T: rows in a few groups, each row roughly a mix of its group's directions (one row in no group)
T (115 x 12)
25 3 28 -21 -5 20 -50 18 -3 5 2 32

-29 0 43 4 5 20 -11 -14 11 3 -12 51

20 24 -3 -3 34 -14 -33 31 -30 -14 18 -22

7 -4 -29 -23 17 -27 -26 0 47 -22 16 -14

14 2 26 3 -16 -7 0 21 8 -37 8 57

27 3 43 -18 -15 23 17 -15 -42 -15 7 -5

25 16 0 -25 5 9 10 -9 3 -27 -26 56

-8 -2 -27 15 28 -39 18 32 37 2 -14 1

34 -23 42 3 -39 23 4 7 -20 8 15 0

0 17 2 13 24 -37 -35 9 -37 -3 -7 33

-1 1 5 -6 -43 45 29 -23 11 -27 -7 5

-10 -1 -19 0 -14 -1 28 -33 -47 29 10 -25

27 21 24 -17 14 -12 -39 11 -11 -14 -12 43

10 -24 -2 -25 -19 60 1 -5 15 24 -1 -14

5 -13 -24 36 15 -39 -27 10 19 -16 11 -32

7 -37 -12 -8 4 26 20 -19 42 18 16 31

4 2 31 -9 -37 44 12 -26 16 -22 7 18

15 14 -19 25 13 -58 13 13 -26 7 -15 8

-16 -9 0 7 -41 14 9 22 14 37 -1 43

1 -10 23 18 -36 23 4 -7 -40 -25 10 -33

-26 -9 -2 -24 17 19 -18 -9 59 -5 17 -13

-25 9 -16 22 -24 8 21 -1 38 7 5 -47

12 32 27 -1 4 7 -36 38 -26 19 16 -17

-10 -18 -1 -12 -7 45 -2 -13 48 -10 7 -32

-9 10 -23 -8 47 -33 -11 2 18 -33 -21 15

0 12 11 -36 25 11 -15 7 -2 4 -13 60

-26 11 -6 27 -35 16 40 7 8 12 0 -36

-1 14 28 12 -34 35 42 0 -21 -23 -4 7

30 -15 32 -22 1 37 15 -10 -20 -23 10 -31

-22 10 -22 7 20 -30 -30 23 -6 13 -11 46

-21 24 10 30 -41 -9 23 1 -43 14 1 4

-3 -15 -12 17 16 -11 -7 -4 14 10 13 -69

22 -16 19 -23 -23 41 -26 25 14 15 8 26

-20 -20 -1 35 -45 14 -10 5 -9 22 18 -32

-3 3 -48 6 28 -43 -4 18 -6 11 -6 -27

-23 18 -15 20 -2 -17 33 -27 -34 5 -5 -39

25 4 0 -13 7 -8 22 18 24 -13 -23 58

18 -5 1 41 -26 -36 26 20 -22 24 -2 10

-15 0 -7 9 -33 23 49 -19 -26 13 3 -25

29 -7 19 -24 9 2 2 -1 -12 -56 -3 32

-2 16 24 15 -49 37 31 3 1 -16 11 -2

-37 -8 -32 10 30 -35 -23 7 -5 27 3 -18

12 5 19 -13 29 -6 -26 7 -53 7 -18 28

16 10 18 15 -26 39 54 7 -6 -12 -5 -7

-30 15 -4 8 -5 38 -21 16 -9 31 -19 39

27 27 -2 14 7 -40 -29 25 -5 -22 11 29

-6 18 12 4 -9 -21 22 7 -57 36 0 12

-25 31 12 36 -39 5 32 0 -15 -2 -1 -22

-14 12 -5 21 -14 12 46 -3 31 -24 7 -37

-9 -6 3 9 -37 30 39 -13 -6 17 -2 -42

-44 20 -17 -22 13 18 -46 -10 8 17 -2 9

3 22 -23 29 19 -46 -10 34 -24 12 1 2

8 8 -11 2 13 -25 -42 11 -13 5 -7 55

14 -23 -6 -23 0 0 -6 -14 35 -54 -18 16

-11 2 -18 9 -19 13 48 -7 37 -34 -15 -15

0 37 26 17 26 -19 -5 -18 -45 -19 -7 11

4 -4 2 16 19 -19 -20 -9 -30 -10 16 -59

12 6 28 11 -6 -2 -10 0 -62 11 -13 29

-7 -34 -21 -7 -33 32 25 -11 35 21 4 1

3 -15 10 17 34 -31 -20 26 -20 8 11 -44

-8 -20 9 9 -33 22 26 36 10 16 -6 41

29 -24 7 5 -26 27 -30 -1 27 -35 2 23

8 -24 -4 -16 -7 35 24 -32 -32 33 12 14

8 -9 14 -5 -54 22 -5 13 -7 23 22 36

-16 -13 -7 -4 -38 44 21 -2 41 15 -7 9

2 -3 6 25 -19 -4 -15 -19 -39 1 23 -51

-19 -7 -31 -14 3 11 23 -10 59 -6 -6 -20

18 8 16 3 29 -8 -18 26 -58 14 -2 -11

-36 17 -10 -34 41 2 -11 4 17 21 -7 30

-3 43 -21 -7 13 -17 -42 6 -8 -19 -7 35

-14 -6 -6 -9 5 33 -2 -29 3 9 0 -62

8 17 11 -31 40 -8 -14 9 -22 -17 -16 43

23 -13 20 -26 22 38 -35 9 24 0 -11 24

-24 18 -29 41 -15 -43 -6 1 -22 -13 7 3

16 11 13 3 23 -34 -49 26 -21 11 9 19

-5 9 -11 0 47 -33 -38 13 -28 15 -10 7

-40 13 -29 18 15 -23 13 -7 -2 -1 1 -49

11 13 7 -4 19 -22 -55 15 -38 10 17 3

-12 2 -39 40 8 -34 -14 -4 -3 -7 -2 -39

7 19 27 3 -16 8 -55 15 2 20 1 34

-19 -18 -7 -33 -15 36 -16 -27 16 15 19 -32

-6 -4 -18 14 16 -12 10 -4 -6 35 -5 -63

5 -19 1 -14 -34 32 -11 20 -7 50 16 14

-8 19 4 -19 7 24 1 9 62 -8 -16 25

-36 -11 -51 -11 0 -4 -5 -26 -7 17 -8 -31

1 -17 -6 -10 -2 -10 -40 25 1 50 10 29

8 38 25 3 0 -11 -28 0 -56 0 5 -9

-37 -20 -35 13 18 -26 13 -11 -20 27 -22 -16

27 8 34 -14 -13 22 -11 -13 -9 -40 4 38

-17 -12 -10 15 -27 29 45 -9 38 -6 -5 -16

-4 -5 7 -2 31 12 -28 31 -10 51 -19 16

22 -20 29 -19 -28 40 1 10 22 5 3 34

27 2 27 -21 -5 11 -46 14 -15 4 11 40

-7 -3 -30 29 19 -42 -40 9 1 19 7 -14

20 3 24 -20 -29 42 -29 12 -18 27 14 4

-11 -8 11 -14 3 42 0 -24 -5 -1 6 -58

-9 -18 -16 28 -40 -18 16 -26 -41 8 13 -9

0 17 -4 18 22 -38 -22 13 -47 6 -14 25

-28 -20 9 8 -8 26 29 17 13 -9 3 -53

-6 8 2 3 -16 38 53 -18 -2 -24 -26 5

-11 3 -23 32 -8 -10 51 8 39 -11 -6 -1

-9 -22 -41 -18 -12 2 5 -21 15 4 16 -51

8 -33 -1 -10 -23 17 19 4 38 -27 -6 40

-28 -19 18 6 -24 37 39 -31 6 6 -12 9

-19 9 2 -21 -22 28 -8 -40 -8 -11 -28 40

16 32 32 -2 15 5 -54 22 9 -13 0 -2

26 -15 10 21 10 -19 -26 0 -9 -41 18 -39

34 8 -11 12 -31 -32 -13 -8 -37 -26 22 7

-12 -18 -20 -4 25 -37 -36 12 4 37 10 -20

2 8 1 15 8 -33 -41 26 -32 34 18 2

-11 16 16 18 52 -14 -10 41 -9 19 -11 7

-14 -2 -30 8 36 -37 -2 16 22 15 4 -38

-19 1 -30 7 23 -34 14 -21 -28 11 -12 -40

20 -23 49 -6 -13 37 23 2 -17 16 5 -15

20 -15 20 -4 -17 36 15 -20 9 -33 5 -43
which group is each row in? (one row of each group first)
5 4 33 -19 -10 7 -21 11 -23 5 17 57
(8)
11 -28 23 25 9 -1 41 10 -33 9 5 -34
(120)
-21 -13 -35 13 41 -32 25 -9 11 16 -8 -20
(17)

-15 4 1 -14 26 -14 -47 14 8 5 13 48
(8)
6 -19 17 13 -24 29 2 -14 -10 -17 15 -57
(8)
1 -30 -9 -11 26 3 17 14 9 27 1 -56
(120)
20 -18 15 22 6 -22 18 17 -2 -18 14 -57
(8)
-24 10 -4 31 -14 10 32 16 51 -8 -3 -20
(17)
24 3 30 -14 3 22 9 -11 -10 -51 -4 35
(17)
6 -17 -3 8 -27 19 -30 -3 43 -34 14 24
(8)
-16 3 7 -22 -23 47 26 -12 25 -27 -10 21
(8)
21 -1 22 -21 18 6 -39 24 -34 14 -5 33
(17)
-2 -17 24 -17 -25 46 14 0 39 -22 10 8
(8)
5 -16 3 19 -18 15 4 -15 9 -32 14 -60
(8)
